In the data rows, 128 means zero.
Some points:
[129 201 116 138 150 149 116 194 101 109 135  62 124  77 124 114  83 144
  95 147 145  48 155 138  62  56 182 107  69 145  86 174 122 171 187 184
 153  98 188 116 163 135 122 195 177  80 148 138]
[111 122 135 126  58  45 175 188 111  89 125 104  90 184 185  97 106 130
 102 161 120 119 114  68 135 108 203 133  91 141 165  99 152  97 142 116
 119 121 167 159 128 144 134  46 176 115 161 144]
[111 160 127  67 192  93 192 105  95  57 121 181  91  89 168 166 193 168
  88 186 119 173 154 103  77 133 137  94 138 175 103 171 124  74 119  72
 115 128 111 168 214  77 130  58 166 218 116 120]
[139 137  85 143  67  91  89 135 122  58 154 198  94 114 128  68 122  63
 112 152 110 173 183 157 128 162  54 145 106 186  60 103 177 127 103 124
 147 151 142  86 127 206  94 150  97 146  87 128]
[114 120 125 164 144 131  99 161 134 177 136 109 162 142 182  98  95 112
  26 123  97 115 145 140 115 146 134  37 153  93 183 179 232  48 158 166
 111 167 123 142 162 127  81 209  49 130 199  75]
[211 107 166  77 143 141 126 128 132 138  68 127  95 199  94 252  88  94
 121  89 131  72 119 144  67  87 118 166 120  94 109 153 128  88  86  91
  93 187 108  28 161 163 168  99 150  76 144 159]
[128  94 137 148 120 127 113  92 135 140  30  91 149 100  68 113 131 150
 145 148 157 146 141 118  91  85 140  75 206 200 174 130  81  75 146  77
 182 113 205 173 108 195 133 178 144 104 108 178]
[167  97 127 129 173 157 171  97  56 182 115 105 193 100 127 134 142 136
 163 183 193 114  90 128 181 191 185 155  94 242 146 191 220 129 125  98
 207 137  95 125  54 160 104  87 121 117  93 115]
[ 93 201 131  76 154 141 124 166  96 134 157 119 111 137 149 124  66 130
 140  52 180 164  83 193 116 202 205 127 174 183 151 153 124  92 137 158
 130  33  96 101 110 113 153 121  57 137 122 174]
[255 199 214 158 166 161 163 167 215 178 112 212 101 134 142  89 139 117
 174 154  91 188 130 124 142  73 124 163  73 156 131  81 130  96  94 161
 137  44 136 187 101 106 133 132 105 130 148  84]
[112 148  57 172 142 125 102 130  81 144 153 127 193 130 156 121 182 104
 151 105 108  96 187 168  53 116 167 116  81 104 171  83  65 140  36 116
  94 126 132 173 128 168  71  34 121  90  84 138]
[117 183 119 118  61 226 121 131 113 118  98  87 134  73 122 118 151 173
 148  60  72 101 122 136 157 182 144 145 185 144 108  97 177 175 115  46
 110 150  88 133 148 147 154 138 146 172 226 111]
[120  55 166 151 180 152 186 125 137  50  92 113 133 199  94 138 150  73
 103  61 147 102 163 122 157 121 127  76 155 144 174 118 173 167  93 149
 108 107 142  87 116 102  63 108 147 186 101 117]
[182 152  38 110 125  78 139 162 186 102 144 138 172 148 106 121  70 114
 122 186 134 112 110 100  44 199 118 162 179 167 117  49 143 128 153 102
 101 132 162 118 101 127 103 162  85 140 134 198]
[ 91  83  89 116 216  94 152 122 147 158 128 125 160 148 109  47 145 102
 120 157 161 180 154 152 118 134  89  68 128  94  84 123 118  97 111  67
 136 125  73 104  91  93 179 180 180  39 156 134]
[148 133 217 125 109 154  84 146  89 168 166 143 175 168 171 137 100 112
  42 212  92  81 108 180 107 122 109  85 243 156 128 128   7 201 149 105
 153 185 102 107 111 130 136 135 119  96 116  70]
[146  92  79 133 140  92 146 135  84  90 179 158 214 139  41 207  67 183
 107 104  72 190  96 116 140 156 128 177  92  95 139 123  96 107 203 112
 182 138 105 215 203 183 133 158 115 127 136  62]
[ 60  90 153 180 182  84 139 121 196  36  96 130 194 122 196 162 136 131
 155 129 138 166  82 153 143  83 150 165 150  79 115 128  51 136 150 149
  58 120  96 131  87 175 108 146 136 145 151 118]
[115 157 173  92 123 161 175  60 198 121 130 125 103 102 115 138 126  46
  31  63  95  92 122  53 175 172 147 132 105 190 119 143  89  86 158 142
  55 178 150 195  91 122 115 127 115  68  48 123]
[ 84 178 171  80 178  72 156   6 159 132 147 151 123 133 108 136  41 135
 180 114 133  97 176 153 132 124 128  88 117 142 186  57 125 161  95 153
 145 154 108  84 232 131 118 112  70  72 124 168]
[ 93  71  96 159 154 145 146 144 136 158 188 148  64 116 179 183 157 100
 172  85 214  94  83 106 150 134 106 177 184 125 194  75 151 116 112 130
 131  80 196 151 156 111 138 203 186 106 113 139]
[105  98 134 176 126 166 152 104 155 101 122 120 137 187 147 182  74 218
 159 177  49 111 201 123 141 129 190 112  86 129  86 166 142 120 124 169
 139 138 168  69 105  78 173 173 123 182  59 135]
[ 81 178 100 160  90 156 184 202 140 189  83 182 160 175 194 190 152  54
 169 161  91 161 170 159 136 147 164 134 135 119 111  89 145 163 214 112
 139 165 160 139 142 118 132  99 115 103 165 155]
[136 128  66  59  65  93 118 130 174 113 113  77 112 183 174 137 179 165
 161 138 184 157 222 113 214 103 125 119 180 145 133 129  85  68 157 197
 177 133  86 116 130 139 190 101 105 109 122  58]
[ 99 104 144 152 190 118   0 154 148 135 148 106 160 103 180 186 167 191
 118 151 124 120 125 122 191 179  86 178  90 178  75  81 132 133  68 140
 139 145 158 100 155  70  75 148 107  58 152 116]
[ 75  89 131  79  87 141 114 142 121 159 148  96 117 128  71 100 145 154
 134 190 133 190  69 109 139 148 155 116  97 101 177 188  97 151 116  91
  18  73 103  60 135 118 143 148  56  93 140 142]
[108 109 153 108 152  78 207 141 113 128  89  94  69 108 141  59 120 113
 118 133  84  87  82 110 174 181  68 172  62 101 128 111  47 160  97 160
 201 156 140 125 114 152 155 193 124 175 153 169]
[162 156  95  88 205 131 160  83  98 226 123 174 160 100 154 111  92 161
 139 133 103  95 174  57 129 122 117 105 194  21  73 144 130 143 189 160
 116 130 138 121  71 145  42  99 143 123 187 141]
[193  78 135 149 103 183 189 131 145  77 200 130 126 109 197 139  90 165
 152 113 132  92  73  97  71  99  39  87 117 124 137  67 117  68 136  90
 129  73  94 110 123  89 138 138 137 105 138  69]
[ 79 114 194 138  94  46  84  33  82 214 198 155 104 175 129 191  99  89
 124  68 108 183 144 141  97 149 115 116 122 119  91 163 144 104  84 127
 119 116 224 161  84 101 188 121 191 140 157 117]
[150  95 105  91 115  72  86 152  95 179  84 122  58 154 167 167 173 195
 123 108  88 159 122   8 129  80 113 124 106 156 191 106 163 188 163 111
 109 172  73 137 131 110 128 130 115 112  93 176]
[145 114 102 123 158 158 134 116 137 128 121  54 183 136  66 121 191  99
 138 115 137 182 129 118  76 143  47 193 110 194  80 122 158 172 213 240
  72 125 175 113 156 149 173  78 137 119 179 120]
[162 211 218 162 106  43 142 123 115 164 169  77 164 128 100 113 216 146
 138 114 191  61  99 172 154 118 133  98  97 113 111  92 121  81 189 128
 107 178 124  93 197 135 104 129 143 159 119  99]
[ 87 143  97 148 148 150 141  76 146 121  82 112  37  75 116 138 165  93
 107 173  85 140 154 123  64 167 173 129 167  84 136 111 165 168 105 128
 154  77 129 105 152 168 156 121 152  41 127   0]
[175 106  93 111  70  80 127 164 155 156 130 152 160 102 132 141 137  74
 113  54 123 137 140 158 121 168 144  70  63 103 112 167 137 171 136 100
 145  84  66  81 109 155  69 175 181  78  81 105]
[157  40 166 111  72 137 142 113  98  75  90 179  99 110 145  92 114 199
 164 134 105 103 119 227 146 201 101 123  94 119 195 136 109 128 149 197
 114 112 150 161 112 100  90  92 192  56 209 144]
[112 147  73 115 168 105  73 173 142  72 132 142  99 126  59 155 183 102
 166 123  71  58  64  87 114 106 177 115 128 116 174 162  75  74  92 148
 162 159 149 138  52  80 136 100  69 129 178  68]
[108  69 152 164 151 104  77 184 140 155 117  72  89  32 143  97  97 146
 178  84  59 138 160 151 117 140 125 155 155 157  75 131  82  72 184  88
  77  97  74 118 139  87 111  85 144 140  86 163]
[ 84 121  79  84 114 152  96 124 218 195  74 185 130  84 127 103 102 197
  98  89 164  75 132 181 128 124  68 165 100 117 185  95 114 114 138 146
 127 131 128 151 101 150 167 109 170 208  54 100]
[133 101 163 108 118 118 108 198 103 114  62 195 128 138 124  74 151 183
 130  92 183 163  61 109  67 138 124  91 176 100  74 160 148 108  69 172
 133 205 180 115 148 139 134  95 113 120  99  98]
[131 148  80 157 141 150  85 118 175 163 159 165 119 187 116 152 161 113
  19 177 142 128 109 120 104 161 147 160 131 140 140 171  82 152 104 181
 162  54  49 114 174 126  95 118 231 176 165 184]
[137 114  91 101 127 101 155 117 116 144 160  78  99 103 172 152 117 119
 128 200 120  96 110 180 196 108 112 208 135  84 102 164 140  94 102  81
  73 102 185  86 131 230  99 124 113 165 122  90]
[171  70  89 176 126 130 127  97 145 127 214  98  61  86 152 133 100  99
 114 126 212  95 156 158  94 115 150  94 127 124  62 155 128 201 138 155
 148 204  54 193  76 136 166 102  56 136 181 149]
[109 161 110 149  31 164 206  95 151 176  93  73  91 172  47 153 136 163
 146 176 164 151  88 155  95 141 142 133 111 120  68  79 139  94  84 158
  96 189  99 180 117  35  34 163 130 157  86 130]
[121 172 173  69 147 194 101 103  78  71 129 101 130 182 199  81 208 141
 149  84 146 137 119 127  85 204 168 170 116  52  88 128 147 129 135 105
 192 114  86 168  86 177 146 223 102 114  72 190]
[ 49 130 142  94  87 171 144 186 112 116 135 190 218  90  82 115  93  80
 167 158 162  59 124  43 179 114 121 109 103 122  65 131 160 100  85 136
 126 131 105 142 157  89 207 102 177 112 109 141]
[160 113 192 167 140 141 139 203 141 116 163  65 143  28  99 148 101 146
  46 137 161 203 195 116 151 175 132 190 154   5 188  85 113 127 101 120
 186 139 169  91 114  95 149  70 112 135  97 149]
[167 148 130 142 113 188  87 126 136 116 143  44 142 139 121 133  99  91
 179 122  85 166 146  74 176 131 113  59 140 143 137 140 104  50  47 143
 140 151 101 150 149 194 118 126 183 161 181 194]
[130 135 114 218 107 113 155  79  91 116  71 189 113 170  66 134 185 149
  44  79 131  44 172 153 190  84 100 164 140 130  74 131 140  81 139  72
 141  57 130 134 136 100 158 115  49 100 160 209]
[ 83  61 173  47 105 199  48  53 110 139 129 139 148 140 143  73 118  83
 105 115 170 148 117 102  96  69 228 167  68 138 102  34 137 122 174  81
 194  87 121  78  86 131  76 115 105 199 188  99]
[133 122 233 106  56  33 115 108 149 113 120 142 174  95  72 155 162  90
 180 150 115  67 187  91  88 119 114 169 191 125 149 169 194 160 106 177
 123  80  78 157 114 114 126 171 108 168 127 146]
[ 78 167 184 145 172 155  83 181  82 110 156 145  39 185  30 174 126 137
 164 174 143 103 145 142 158 141  58  23 107 114 129  74 155 132 192 120
 114  97 114 141  54 192 122 112 142 165  94 125]
[144  68 139 174 153 210 121 155  97 174 181 184 109 172 119  42 130 102
 161 159 123  87 201 118  86 122 149 186 132 114 165 194  94 126 163 135
  90 186 126 161 235 155 113 141  85 133 101 106]
[108 158  98 177  92 156 119  66  82 111  87 157 124  34 177 163 136  47
 156 143 123 164  53 147 101  88  39 123  89 104 201 149 122  76 173 167
 192 140 124  57 104  78 128 129 117 144  96 174]
[166 165  74 111 118 116  88 116  44 107  80  58 144 191 141  68  41  73
 131 136 120 130 111 129 166 119  67 157 187 106  93 141 117 170 120 144
 129  66 125 173 174  46  90  92 118 127  79  81]
[143 176  98 157 184  85 106 125  94 109 105 118 144 148 129  87  75 102
 128 122 135 143 163 176 118 121 126 210 100 160 202 125 154 145 129  71
  66 204  85 128  65  73 206 178 191 156 154  74]
[132 132 138 255 129  82 118  81 185 157  96 129 129 156 137  92 107 147
 155  91 114 123  37  62 133 161 171  70 134 114 119 130 129 183 121 111
 157 110 132  90 169 153 197  72 119 166 102 104]
[149 153  90 126 106 126 153 134  37 118 125 177 112  77 109 146 138 155
 138  72 180 191 164  71 178 120 171  99 152 168 136 119  32 171  94 125
  74 138 162  53 120 122 106 207 132 163 165  95]
[ 66 136 143 138 149 111 146 180 122 135  92 128 107  91 126 148  67 138
  97 139 142 183  84 176 166  20 113 180 140 145  89 133 169 159  94 159
 130 146  63 197 156 180  81 141 112 106 137 132]
[143 117  95  75 148 109  93 129 200  82 207 152  71 133  65  92 155 130
 175 101  86 174  91 169 194  82 187 121 181 100 139 183 135 156 178  73
 189 187 176  93 149  67  96 111 189 103 105 152]
[104 178 116 144  89 147 165 113 123 101 231 140 164 142 121  67 152 238
  96 120  69 154 103 108 125  41 122 154 173 152 160 134 176 143  84 169
  96 149 134  81  73 162 146  93 150  91  96 161]
[ 65 139 121  63 121 154 189 168 179 158 145  67 151 156 142 136 157 140
 150  65 133 140 149 146  93 107  40 112  70 174 133 204 121 197  95  37
 196 101 179 138 117 115 103 125  60 163 155 119]
[177 197 146 134  87 159  70  84 182  59  90 142 141 125 150 144 102 148
 135 174 232 141 131  96 168 143  99  92  77 100 139 196 149 168 146  72
  53 128 176 200 130 129 134 104 107 124 128 158]
[221  54 102  70 154 147 129 118 114 136 120 137 149  84 151 147 189  98
 102 154  63 131  82 216 156  76 168  45 110 106 126  45 159 160  94 176
  85  89 176 193 158  98 224 147 126 180  78 172]
These points spread out most along one direction. How far along it is each point below, from 0 to 99? The average is 50, and the first point in the table lies past the average. One standard deviation of the points above along it is 16.
[ 99 104 144 152 190 118   0 154 148 135 148 106 160 103 180 186 167 191
 118 151 124 120 125 122 191 179  86 178  90 178  75  81 132 133  68 140
 139 145 158 100 155  70  75 148 107  58 152 116] >> 58
[120  55 166 151 180 152 186 125 137  50  92 113 133 199  94 138 150  73
 103  61 147 102 163 122 157 121 127  76 155 144 174 118 173 167  93 149
 108 107 142  87 116 102  63 108 147 186 101 117] >> 30
[ 83  61 173  47 105 199  48  53 110 139 129 139 148 140 143  73 118  83
 105 115 170 148 117 102  96  69 228 167  68 138 102  34 137 122 174  81
 194  87 121  78  86 131  76 115 105 199 188  99] >> 64
[115 157 173  92 123 161 175  60 198 121 130 125 103 102 115 138 126  46
  31  63  95  92 122  53 175 172 147 132 105 190 119 143  89  86 158 142
  55 178 150 195  91 122 115 127 115  68  48 123] >> 33
[ 60  90 153 180 182  84 139 121 196  36  96 130 194 122 196 162 136 131
 155 129 138 166  82 153 143  83 150 165 150  79 115 128  51 136 150 149
  58 120  96 131  87 175 108 146 136 145 151 118] >> 50
[128  94 137 148 120 127 113  92 135 140  30  91 149 100  68 113 131 150
 145 148 157 146 141 118  91  85 140  75 206 200 174 130  81  75 146  77
 182 113 205 173 108 195 133 178 144 104 108 178] >> 39
[ 65 139 121  63 121 154 189 168 179 158 145  67 151 156 142 136 157 140
 150  65 133 140 149 146  93 107  40 112  70 174 133 204 121 197  95  37
 196 101 179 138 117 115 103 125  60 163 155 119] >> 52
[139 137  85 143  67  91  89 135 122  58 154 198  94 114 128  68 122  63
 112 152 110 173 183 157 128 162  54 145 106 186  60 103 177 127 103 124
 147 151 142  86 127 206  94 150  97 146  87 128] >> 58
[146  92  79 133 140  92 146 135  84  90 179 158 214 139  41 207  67 183
 107 104  72 190  96 116 140 156 128 177  92  95 139 123  96 107 203 112
 182 138 105 215 203 183 133 158 115 127 136  62] >> 65
[104 178 116 144  89 147 165 113 123 101 231 140 164 142 121  67 152 238
  96 120  69 154 103 108 125  41 122 154 173 152 160 134 176 143  84 169
  96 149 134  81  73 162 146  93 150  91  96 161] >> 40
[ 79 114 194 138  94  46  84  33  82 214 198 155 104 175 129 191  99  89
 124  68 108 183 144 141  97 149 115 116 122 119  91 163 144 104  84 127
 119 116 224 161  84 101 188 121 191 140 157 117] >> 35
[ 93  71  96 159 154 145 146 144 136 158 188 148  64 116 179 183 157 100
 172  85 214  94  83 106 150 134 106 177 184 125 194  75 151 116 112 130
 131  80 196 151 156 111 138 203 186 106 113 139] >> 32
[166 165  74 111 118 116  88 116  44 107  80  58 144 191 141  68  41  73
 131 136 120 130 111 129 166 119  67 157 187 106  93 141 117 170 120 144
 129  66 125 173 174  46  90  92 118 127  79  81] >> 66
[182 152  38 110 125  78 139 162 186 102 144 138 172 148 106 121  70 114
 122 186 134 112 110 100  44 199 118 162 179 167 117  49 143 128 153 102
 101 132 162 118 101 127 103 162  85 140 134 198] >> 62
[211 107 166  77 143 141 126 128 132 138  68 127  95 199  94 252  88  94
 121  89 131  72 119 144  67  87 118 166 120  94 109 153 128  88  86  91
  93 187 108  28 161 163 168  99 150  76 144 159] >> 44
[ 75  89 131  79  87 141 114 142 121 159 148  96 117 128  71 100 145 154
 134 190 133 190  69 109 139 148 155 116  97 101 177 188  97 151 116  91
  18  73 103  60 135 118 143 148  56  93 140 142] >> 53
